Rotation paths and how fast each direction turns (deg/step)
Each turn is a multiple of 5 degrees from 10 to 175, or 0.
Each row of a path follows its step; steps can be skipped.
Path 1:
step 0: [ 12  10 -14 -30  15   9  -7  39 -14  -5   2 -21 -44 -34  27   5 -58  92
 -13  43   7 -14   2  18  16  -5 -28 -30 -15  -9  10  14  15 -11 -20  10
 -25 -18 -15  12  12  11 -27  18 -22 -30   4 -26  10 -21  -1   8 -14  19
   8   9  21  -2 -19  21 -41   7 -30  22  -8   0]
step 2: [ -6  46 -18 -12 -31 -11   8  27 -10  -8   5   3  35  36 -29 -18 -30  16
  25  -6  12 -12  15   6   8  -7 -16 -11 -43 -25   8 -14  33 -17 -16  13
  -3  -7  -5  18   3  14 -23  -5 -11  11  -9 -68 -29 -35  16 -20 -38  -5
 -47  15 -14  -8 -48  -5  18 -23 -39 -37  -2 -37]
step 3: [-12  18  -9  39  10   8  29   9 -19 -35   9 -11  26  12   0 -20  -9   8
  30  25  18  30   0  -3  24  41 -38  -7 -13   5  26  -3  -9   3  -3 -10
 -42 -11 -40  57  40  -1  -6 -22   3  11  14 -26  -8 -19  24 -21   5 -22
 -15 -11 -21  41 -15  22 -36 -49   4  30 -44 -18]
step 7: [-28  14  30 -30  -4 -15  36 -22  -4  23 -18 -24 -11 -23  -1  10 -20  15
   6  -9  35   4  28  -7  -5 -18 -17 -12 -18 -39  17  19  56 -29   2  -7
 -39   5   0 -20   6 -34  12 -18   4  28  36 -10 -22 -48  -5  14  -6  22
 -32  31   1   2   7  63 -36  22  -6  29  11 -16]
step 15: [ -6 -11 -18  -7  14  16  16  24  -5   5  19 -19  -7  23 -36   5 -14  32
  33  -9   5  10 -25 -28  -8  39  18  24   3 -23  46   3   2 -21   1  -5
 -15  -8  44  29  34 -33  19 -23  -3  15  37  14  -2 -17   2  14 -21 -38
 -37 -19  -4   6 -59 -14 -41 -22 -12  41  -3 -39]
step 17: [-40  -3  -6  21  14   9 -25  33  37  12 -60  27  -5  16  -2  13 -32 -15
  27  49   1   4 -11 -35 -17   9   5 -12  26   3  21 -20  23 -36   7  -3
 -38   2  20  -7  25   1 -61   3  -2   4   3   7 -34 -17  -1 -34 -14 -34
  -6  28   9  35 -20   7 -14  53   3  15  -4  -2]
step 18: [-24  -4  17  24  26 -18  -8   0  23 -21 -58 -25   7  29  14   9 -31  12
 -33  -4  11 -31  38 -16  28 -12  22 -40 -13   1  49  16  10 -32 -31 -14
  -5  -1   5  14   9  -6   1  13  -2  19   9   0 -47  -3 -63 -11  -4   0
 -31 -22  -6  17   4 -33 -23  11 -42  45  -5  -3]
step 27: [  0 -20 -47 -36  12 -12  -6  24  12 -30 -19 -30 -12  14 -23  27 -30   1
  14 -13  19  -5 -13   8  -1 -22  28   2 -43   5  40  42  12 -23   0  -9
 -40 -15  22   9 -34 -31 -20  28 -10  10  30  27 -35  -4  33  13  -2  -6
 -48 -23  18  -2 -30 -14   9  10 -50  -7  -4 -38]
step 28: [ -8 -24  11 -12  34   6  21  33 -40 -19 -27 -12 -22  -4 -47  21 -57  -2
  11   8  22 -19 -13  -1   0  34   4 -23 -64 -18   3  17  -6  -1 -45  28
 -30  -6  -9  27  52 -12 -48   7  -8 -19 -13   1   5  -4  24  -2 -13   5
  11   5 -32   7   4  22   3  28 -17   8 -44 -25]
step 31: [ -6  45 -21  10  32 -28  24  45   0   1  10 -15 -15 -10  32 -18 -14  18
  -7  48 -32  23  13  -9  36  15  -1   1  13 -14  23 -27  -3 -29 -30  -5
 -47 -55 -22  39  16  14 -10  24 -13 -17 -36  23 -39 -20   8  30  23  22
 -10 -12   7  -4  10 -10 -22 -22  -6   4 -42  -9]
[  0   8  -3  -2   4   3  -6   5   7  -8  -3   9   6  -4  -1   0   5  -3
  -7  -2  -5  16   7   3  -8 -11   7  -5   3  -7   7  -5   0   6  -3  -4
   7  -1  11   8  -1 -14  -7   5   1   6   5  -1  -1   5  -3  -8  -3   0
  -2  -4  -6 -11 -15   7  12  -1  -4  -1  -3   5]
115
[ -8   2  -5 -10   4   2  -2  -7   0  10   2   5   1  -9   7   0   2  -8
   1  -3  -2   6  -6  -1   2  -5  -4  19   4  -4  -4  -8  -7   2  -6   1
  -3 -12   1   3   5  -8  11  -3   1   6 -11   1   6 -15  -9   2   8  -7
  -5  -1  -9  -2  -3  -6  -7  -5   9  -2   0  -5]
40
[  1  10  13   2 -11   5  -1   2   0   5   2 -12  -7   1   0  -2  13   3
   4  12   3   1   3   6   2  -5  -3   1  -3  -5   1   4   7   2   2 -13
  12  -4   9   4   8  -4   5 -11  -8   7   7 -10   4  -6   1 -12   3  -4
   2   3   4  12   1   0  -7   2   2  -6   4   4]
10
[  4   9   3   0  -2  -4  -1   0  -3   7  -1  -6   2   7   1  10  -7  -3
   1   1  -7   8 -25  -8   3  -9  -5  -4   1  11   5  -3   5   1   2  -1
   6  -4   2  -5  -2  -5  -2  -5  10   0   4   4  -5  15   4  -1   3   5
  -7  -9  -7  -1   0 -12  -9  -5  -4  -3   3   5]
155
[  6   8   2   2  -6  -2  -7  -8   8  11  10   0  -3   9  13  -3  -5   3
   1   0  -3   2  17  -2   6  -3  -5  11  -1  -9  -1   6   7   1  -2  -8
  -2   4   5  -5  -1   8  -9  -5   1  -4   4   5  -7   2  -5  13  -1  10
  -1   6 -12  -9  -2   1  -2  -5  -3   1 -10  -1]
60
[  1   2   4  -6   1 -10  -1   8   6   5   3   8  -1   3  -6   0   3  -5
  -5   4 -14   1  -2 -10  -4   2  -1   6  -4  -3   1   8   1   7  -8   8
   0  -6  -8  -4   6   0  -6   1 -12   7   0  12  -1  -3  11  -6  -5   5
  12   9  -1   7   2 -12  10   5  -5 -14   0  -6]
95
Path 2:
step 1: [ 21 -38   2  -7  29 -17 -10  18  -3 -54  -5 -47  10   2   7  -7  24  36
  -7 -24  49  -4   9  63  29 -30  29  -1  19   3   7  -2  21  10  15  -4
  21 -38  18 -59  23 -12 -30  -1  17  20  -5  25  38  21 -23 -19  23  24
 -17 -30   9  27   5 -25   5  -5   6  11  23  -9]
step 4: [  6  17 -18  19 -32   3  35   4 -29  -4 -10  -6  32   1  -8   8  14  34
 -15  44  17  -3   2  48 -18   6  32 -16   7 -12   6   7 -21  14 -17 -37
  -9 -11  24 -68  10  14  51 -27  34 -28   6  18  -5  26 -40  -8 -70   3
  -1 -26  22  25 -14 -19 -21  -2  -2  -7  28 -16]
step 8: [  5  -1  10   8   7  30  14 -28   7 -55 -51   8  22 -22   7  10  29 -18
 -34   3   8 -55  20  28  24 -20  15  -3  57 -32  -4  10   1  24  21 -18
  16 -15 -29  31  13  21  11 -31 -12 -11 -19  32  15  41 -17  55 -26  19
   0  25  -5   7  31  10 -12 -11 -25   2  28   7]
step 11: [ 60 -15   9  -3 -13  33  29   8 -19  13   9  -1   8 -16   3   6  -6 -24
  -7 -43  51  -9  -2  16   2  24   2   6  32 -39 -12 -37  -1  38  10 -44
  30  37 -17 -19  12  50   1 -12  24   4  16  12  12   0  -5  12 -32 -25
 -48  -1  10 -18  34 -11 -14 -34  44 -26  -2  29]
step 12: [  0 -24  20  -4  29  26  53 -45  32  18 -16  -5  -1  -6  -3  13 -17 -36
  35 -18  11  12  -9  -4  39 -13  22 -60   7   7  -6   7 -21  35  42   6
 -37 -28   8 -12  19  -7 -30  -3  12 -14  -9  35   4 -11  -7  -2  46  37
 -30  25  -8  -7  17  28 -12  18 -24 -20   4  51]
step 13: [  5  27  -7 -20  47  43  11  19  62  -8 -23  -9 -47 -12  31 -16 -27  48
  31   2  31 -17  22  -1  38 -31  -1 -22  -5 -31   0  16  11   2  11 -16
  10 -26 -22  21 -18  18   2  46   9   7   7 -33  23  14  19  15  24   9
   7   3  -2   2 -22  -7  -5 -15   3 -24  43 -51]
step 15: [ 16 -10  23 -30 -24  11  43   0 -26  16   9  -9  -2 -13 -13  26  23  26
  12 -19  30  43 -18  26  32  10   9  25  57  25  20  -8 -34  15  38 -55
 -15  -5 -23  29  -4 -31  15 -22  19  -7  23  21  31  33  -5 -23   7  39
  25  43  19 -26  13  18  21  -5 -26   4  -4   7]
step 16: [ -1  16  50  24  -1  11  29  25  -8  24  18  12  -4  11   7   1 -56  19
   5   4  24  -3   9  39  21 -15   1 -40 -12  37  15  15  11  -8  29  -5
  -3 -29   5 -54  -3  26  -2  62  15  21  33  17  32 -18  -2 -31   9  -2
  22   6  43  15  40 -24  -9 -17  17 -16  47  15]
step 21: [ 27 -29  23  13  10  13 -23  -8  26 -14  42 -25  17   8  14 -15  -2 -31
   0   6  11 -27  24  52  -1  56  30   8  -4  33  -7  -7   4  -3 -21  18
  32  25  59 -32 -32  55  13 -13 -38  14 -11   2  21  27 -25 -10 -16 -31
   7  21  24  12  27 -16   8  15 -26  35   1 -17]
step 27: [ 32 -14  23 -24 -18  38  41 -17  -3 -10 -25 -17   5 -51  -2  21 -29  -9
  -6   5  13   4 -15  -6  51 -28  23  29  15  -2  19 -14  -9  52 -54 -20
 -21 -26 -24 -11  29   9 -15  -8  66  17   1  -1  -1  15  -5  29  -5 -21
 -32 -23  -1   7  29 -27 -19   9  -1 -24  41  11]
[  0  -1   0   2  19   0  -9   4   5   7   3 -10  -3  -4   2  -2   1   5
   8   2  -5   2  13 -11   3   7   2   9  -2   0  -3  12  11  -5  -3   3
   0   0   5  -3  -6   0 -11   5  -8   2   8  -3   0  -5 -11   4  -3   4
   0  -1  -6   4  11  -5  -1   3  -8  -7  -4 -15]
95
[  1   3  -2  12  -3   2  -1  -7  -1   6  -4  11  -4   4  -1  -1   7 -15
   4   6   8  -3  -2  -3  -2  10  -6  -8  -1  10   0   6  -6   3   6  15
   5  -4  18   2  -6  -2  -3  -6   1   2  -5  -9   3  -8   2 -13   4  -8
   1  -3   6   4  11  -2  -4   3  -1  -8  -4   3]
155
[  9  10   6   8  -4  -3   7   0  -2   7  -2  -8 -10   6  -7  10   6  -5
  -7   6  -5  -2   5  -5   6  -7   5   4 -10   2   1  -9   5   9   0   0
  -6   2  -8 -11   1   8  -4   3 -10  -2  -1 -19  -7   2  -2  -6   7  -1
  -2   5  -3   5   1  -5   6 -11   1   5   1   7]
160
[ -4  -3  -6   5   3  -1 -11  -7   9  -6   3  -6   1  -3   1   6   1   0
 -14  15  -5  -2   1   2   2   9  -3   7   8   0  -2   5 -15   0  -2   4
  -2   0  -4  -7  15   6  11   2  -5   8  -9   3 -10  -2   7  -5 -11  -1
  -7 -12  -7   4   4  -2   4   2  -6   1   2   2]
20
[ 16  12   0  -8  -5  -4  -1  -2 -10   2  -7   3   4  -4  -4  -9   3   6
  12  10  -1  -2   5   0  -2  -3  -6  -6  -5  -4  -2   7  -7   7  -4 -10
  -1  10   1  -5  -1   9   2   2   0  19   5   3  -4  -5   9   2  -3   0
   1  -1   4  -9   1 -12  -8   0   3  -2   3  -4]
155
[  9  -3   2  -5 -10  15   7   2   7  -2   5  -7   9   1  -1 -14   6  -4
  -1   7 -15  -9   4  -9   5  -3  -3  -6 -10  -9   1   2  -1 -10   8   4
  -7  -4   9   3   5   7   6   5   4  -9  -2   1  -2   1  -5   0  -1  -4
  -1   0   6   1   2  11  -3  -2  -8   2   8  -6]
80
Path 3:
step 1: [-10   5  17   0 -18 -22   4   1  15   2 -27  24 -33  50  -7  14  38  47
  34 -47 -23   0 -11 -22  27  -5 -34   5 -62 -18  15  -9  10  13  35  20
  -4  11  -5  -5 -38 -25 -16 -24 -33 -13 -16   6 -23  29 -15  13  40  23
  13 -21 -10  45   9  -1 -29  47  18 -37  14  17]
step 3: [ -2  17  25  80  24 -11  -8  39  20   5   5 -10  24 -35 -17 -27   1  18
  21 -29   2 -56  -5 -17  13  32  -2   0 -20  11  28  15   8   7  15  19
 -39 -42  -1 -31 -32   5  26   0  -8  -9   8 -21 -27  10  47 -21  14 -10
  20 -27 -40  26  -3   7  24  13  -9  10 -53  19]
step 8: [-51  -4  26  10   4   1  -6   1 -21 -23  16   1   3 -11 -29  -5 -29  12
  -6  -2  10   2 -32 -45  30  10  17   0 -31  22  -1 -17  -4  11  18  66
 -30 -18  -9  -8 -12 -61  -2  25 -34  -4   1  -5  11 -37  23 -43 -38   1
  24  -5   9 -27  30 -12 -23  53 -24  -6 -22  46]
step 9: [-53  19  -4  -7 -29  17  -9  20  26 -19 -12   3 -34 -25  11 -32   0  31
  19   2 -21 -21  33 -50  24 -16   6  43 -40  -2  22 -31  47   7  15  29
  -7  19 -25  -3 -22 -38 -14 -33  25  11 -18  -5 -36 -24  17  30   4 -20
  18  -8 -25  24  28   9  -4   4 -13 -66 -18  11]
step 15: [-26   5  21  29  34 -16 -11   4  48 -22  19  17   7 -14  -4 -52 -10  19
  54 -46 -35  26 -14  -6  50   6  14 -21  22  20  13  16  39 -21  13 -20
  -9 -13   1  24 -22  24 -42 -16 -45 -49 -20   7   6 -23  14  26  18 -13
   1  -2   2  15  -1 -24 -14   6  19 -35 -35  26]
step 18: [-15   7  -8 -36 -22 -15 -21  16  -6   3 -10   8 -13 -29  -4  -6  17  23
   9 -40   0 -12 -29 -63  28 -37  43 -16 -12 -13 -13 -13  27  16  -8  53
  -3 -35  18 -23 -13 -19 -23  27 -33 -34 -29  21  12 -21  20 -52  32  -9
  -5 -16 -11  30  65  20 -10  -7 -25  -8 -21   2]
step 19: [-38 -11  27  19  -6 -11  12  26  23 -14  18  22  -9  59  11   2  34  31
   9 -33  -1  31 -20 -22  21 -27  -8  12 -36 -19  38 -14  11  13  25  46
   4  13   1 -20 -28 -55   2 -58 -16 -11 -28  25 -31 -48   0   4 -16  14
   5  15 -26  37  20 -28 -22  20   1   1   2   3]
step 24: [-17  27  25  31  15 -24 -29  -3   8 -17  10  27   2   0  -1 -28 -12   9
   2 -28 -34  15 -17 -14   2 -38 -22 -13  -5  46  -3 -37 -17  30  22  35
 -30  20 -11  -5 -43  -2 -20   4 -43 -21  10  36 -21  41  12  38  42  19
  31 -11 -41  16  43   8  -2  -7  35   0   8 -42]
step 30: [-31  29  -6  44  20  -8   5  -8  10 -26 -12  22 -20   2  -8  20  21  34
  -8 -22 -37 -22  46   4   9 -18  33  -9 -19  -6   1 -14   6  32  38  62
  -7 -43  -5  27   9 -20  19  19 -47  -7 -37  24 -19   3  52 -26 -19   1
   9  -1 -10  31  -1 -23  15  38  23  16 -19  40]
step 32: [ 26  19   0  11  27  -9 -20  50  10  23 -15  22   3 -11  19   2 -23  37
  -3 -46   9 -29  -6 -24  49 -15 -25  32 -20   0  21 -16   4  26  32 -12
 -20   8 -18   5 -38 -22 -13 -14   5 -15 -51  18 -10  -6  12   9  55  -4
  39 -40   7  58  -4   2  -4 -13  36 -50   9 -22]
[ -6   2   9   2  -5 -11   5   4  -4   9   2  -5   6  -4   1   0  -4  -3
   2  -5   8  -2 -10  -2  -6  -5  -5 -11 -17  -2  -2  -5  -1   0   4  -3
 -13  -6   3  -9  -3  -3  13   1   2  -7   0   3  -5   0 -14   7  -2   4
  14   0  -5 -10  -4   5  -1   3 -11  -1   3  -8]
140
[  4   7  -1   5  -5   2  -3   4 -10  -8  -8 -15   2 -11   4  11  10   1
  -1   8  -5 -10  -3   6   6  -3  -6   6   3   0  -7  -1  -2  -6  -9   7
  -4  -9  13   4  -2  -5  -2  -3   6   8  -6   3   2  -2   5  -1   1  -3
   9  -5  -2 -14   4 -11   2   2  -5  -3  -2   9]
80
[  4  -9  -2  -4   6  -2   4   1   4  12  -8  -2  -3  -1  -2   1  20   4
  -3  -8  -4 -11   9   3   0   9   6   4  -8  -4   6  -2  -4   6   3   4
   1  -7   0   1  -4   9   9  -4   6   1   3  -8  -1   2  -3  -2  -3   2
  -2   8 -12   9   0 -17   7   2  -8  10   3  -1]
40
[ -5   3  -1  -7   5  -1 -10   0   7  15   4   9  10   3   5   6  -1   5
 -11  -2  -5   2   4   4   2  -1  -3  -1   9  10   2  -2  -7   1  18   5
   6  -1   9  -2   5  -6   0   1   1  -3  -2  10  -2  -5  -8  -7  -2  -3
  10  -6   1 -10   9  -2   1 -10   8  12   2   5]
130
[ -1   8   4  -7  -3   6  -5   3  -2   3  -2  -2   3  -3  -4   0  -8  -2
 -13  14   5   0   9  -4  -5   0   1   6  -8  -5  -2   4  -4  -5   8   4
  -9   1   4  -4   7  -1   6  21   1  -6   1  -9   2  -2   5  -5  -6  -4
  -1   5  -2  10  -3   1  13   5  -2  -4 -12  11]
80
[  2  -2  -6   6   2  -2  -7   7   7   4  -8  -2   8  -2   4  -2   0  11
   1   7  -6   3   2  -9  -1  -6 -10   1   1 -14   3  11  -3   6  -1  -4
  -8   2 -11   1 -11   2   9  -2 -12   6  10   5   3   5  -4   1   6  -9
  -5   3  11  -9   3   2  11   6   2   4   9   4]
35
[ -4   3  -2  -3   7  -2  12  -3  12   3 -14  -9  -1  -8   9   5   1   4
  -6   4   1   6   3  -1   4   1  11  -7  -3  14   8   7   8  -3  -9   1
  -4  11   7  -7  -2  -7   3   6   4  -3   2   7   1  11  -1  -1  -7  -6
 -10 -10   3   0   6  -4  -1  -4  -1  -9   2 -11]
160
[ -4  -7  -3   2   8   2  -6  11  -1  -1   9  -8  -7   7  -6   2  -8  -8
   5  -9  -3  -5   1   3   1   3  -1  -2 -13   4   0  11  -5  -9  -4   8
   0  11   7   1  -5  -2  -1   9  -4   8   8  16   5  -1  -6   6  -1   2
  -3  -1  -9   1  -7  -9  -6   4   8   6   2  10]
160
